First come named turns, each shown by rows before and after it. For each pair of rows after them, which turns, in which order, take the first row to the second? The first pair is done for you.
J:
[-22  -8  13  -5   2  19  17  -6  -9] => [-17  -5  14 -14   6  19  14  -5  -6]
[ -4 -30  24  43 -53  14  -6   7   8] => [ 17 -21  42  40 -33  34   9  -5  21]
[ 20  29 -13  23  -6 -21   4   8 -11] => [ 23  29  -9  25  -4 -15   8   8 -12]
[-16   2 -24   2 -10 -10  19  -9 -17] => [-13   1 -18  10  -6  -5  27 -14 -17]
P:
[-31 -43  11  18 -36  31 -23   0  16] => [ 28  14  12 -50 -13  27 -11  14  39]
[-27 -35   8  26   0  33 -28 -11   3] => [ 22  11   7 -38  21  34 -23   6  27]
[-8 -7 14 14 -5 13  3 -2  6] => [-1  0 14 -4  3 16 -5  6 16]
S:
[ 13 -39  16  -4  -6 -11   2 -25  -5] => [ 17 -33  18 -11   2  -6   6 -24  -4]
[-16  22 -22 -47  23 -15 -20   4  -5] => [  1  21  -6 -33 -29  -5 -34  20  20]
[ 28  22 -29 -11 -13 -58  30  14 -17] => [ 37  26 -21  -7 -25 -53  26  21  -5]
[  6  12   7 -25   2  24  14  16   9] => [-22  -8  -1   5 -29  12   0  19  -5]
D:
[ -2 -16 -12   2  -4  12  -9  -5   1] => [11 -5 -6  1 -7 14 -4 -5  9]
[-42  -7 -18  35 -11 -11 -11 -11 -27] => [-13   8  -5 -38  16  21 -38   9  31]
[  8  -9   4  45 -14   0  39 -19  -9] => [-41 -41 -17  -8  25   6  -9  -6   3]
[ 12  14 -24 -20 -27 -21 -22  14  -1] => [ 16  17 -19 -11 -33 -22 -11  10  -7]
Then:
Between the rows of a pair lie 2 to 3 turns.
[ 14   8  -7  55 -99 -52  -2  36  -9] => [ 38  52 -33 -60 -31 -62  -8  55   4]
D then P
[ -2   3  -7 -14   1   5  -4   4  20] => [ -6  -5   2  15   1   7  10 -12   8]
P then P then J
[ 38  46 -16 -59 -10 -22   4 -15   8] => [-52 -37 -17 -13 -30  -4 -51 -16   8]
P then P
[ 21  25 -11 -14 -22 -16  -2  19 -15] => [  4  17 -17   4  -8 -21  12   4 -38]
J then S then J
[-27 -36  15  59 -34   1  -3  -8   0] => [ 31  11  26  41 -52   3  13   5  19]
P then D
[-38 -34  -8 -29  86  29  -1 -25  -6] => [-73 -51 -31 -11  51  -3 -21 -15 -26]
J then J then J
[-53 -47 -44 -23  -7 -38 -66  28 -16] => [-41 -22 -59 -20  -9 -65 -45  26 -41]
D then J then S
[ 53  19  55 -21  10  53  13 -19  67] => [-46 -49  19 -16 -27  28 -67   7  60]
S then D then J
[-24  -1 -38  25  24 -27   7 -33 -23] => [ 47  30   7   8   4  19  15 -25  39]
J then S
[ -7   8 -23  -4  28 -10   5   1 -26] => [-18 -14 -16  -1 -11   0 -34  20   3]
S then D then P
[-56 -31 -19 -25  36  30 -37   4  15] => [ 38  25  29  45 -32  43  31  -7  26]
S then D
[  2   3  35  25 -36  -1   8  -2 -10] => [ -3  12  23  -1  25  -5  26 -18 -33]
S then J
[ 10   7  14 -23  22 -15  11  -4  17] => [-10 -13  13   4 -21 -21 -10   6  16]
S then D
[ 14  26 -46 -14 -20 -49  21   8 -25] => [ 34  40 -35 -17 -16 -39  32   5 -15]
J then S then J
[  7  22   5 -25 -28 -24 -36  42   4] => [ -9  27 -11  -8  13 -45   1  15 -47]
D then S
[-10 -40  -9  -2  44  26  12  -6  12] => [ 28  -9  -5 -26  39  24  18   4  28]
D then J
[-27 -52  11   9  83  32  37 -42 -16] => [ 21 -40  40  75 -56  30  26 -15  19]
P then D then S
[ -8 -24  17  56  31  25  34 -34 -21] => [-18 -33  18  21  60  37  14 -30  -7]
S then D then J
[ 22  30 -28 -17   7 -45  16  -7 -52] => [ 51  31   9 -49  39   9   7  -6  -1]
P then S
[-37  -7 -28  41   4 -21   2 -24 -14] => [-34  -9 -22 -15  40   7 -24 -12  25]
J then D then J
[ -4  -9   4  40 -46  -7   5  -5  -9] => [ 40  31   1 -22 -26  -6   6  10  19]
P then P
[ 32  22 -21 -74  49 -28  16 -34 -33] => [ 58  43 -19 -61   8 -41  21 -20 -28]
J then D
[14 21 39  8  8 17 26  6  3] => [  3   7  36  19 -27  15   0  19  13]
S then P then D
[-19 -19  12  27  30  21  26 -32 -15] => [  5 -13  20  26 -51  18 -10   5  23]
P then P then S
[-70 -12 -24   8 -24 -17 -28 -27 -26] => [-31  -3  11 -46  14  39 -41 -20  39]
J then D
[  2 -15 -15 -60  51   1 -26  23   9] => [  9 -35  12  46 -60   2 -16  23   7]
P then S then P
[ 24  -8  24  45 -12  55  29  -6  42] => [-20 -37   6  -7  26  58 -19   5  54]
D then D
[-45 -25 -26   2  28   1 -33  10   7] => [-18 -24  12  42  -8  32 -19   5  30]
D then P then P
[ 15 -29  45  21  34  15  37 -21  19] => [-16 -35  12 -44  46  -3 -15   6  31]
D then P then J
[-62 -47  -8  14 -15   8 -41  13  -9] => [ -8 -12  21 -20  70  46  15 -16  -1]
J then S
[-42 -38 -35 -46 -12 -43 -46  38  26] => [ 75  41  10  -7 -26 -29  54  13  26]
S then D
[-18 -52  19   7 -10   2  -3  -7 -21] => [ 21  -7  15 -18  24  -6  31 -17 -33]
S then J then P
[-54 -11 -22  -3  21 -25  27  -2 -39] => [-36  -7 -20 -10 -53 -27 -11  39   2]
S then J then S
[-16  11 -29  53  -4 -12  25 -22 -44] => [-26 -22  -3  62   1  30   8 -26 -13]
S then P
[ 16 -16  18  -2  42  49 -25  16  10] => [ 19 -23  25  36   3  47 -20  16   8]
S then J then D
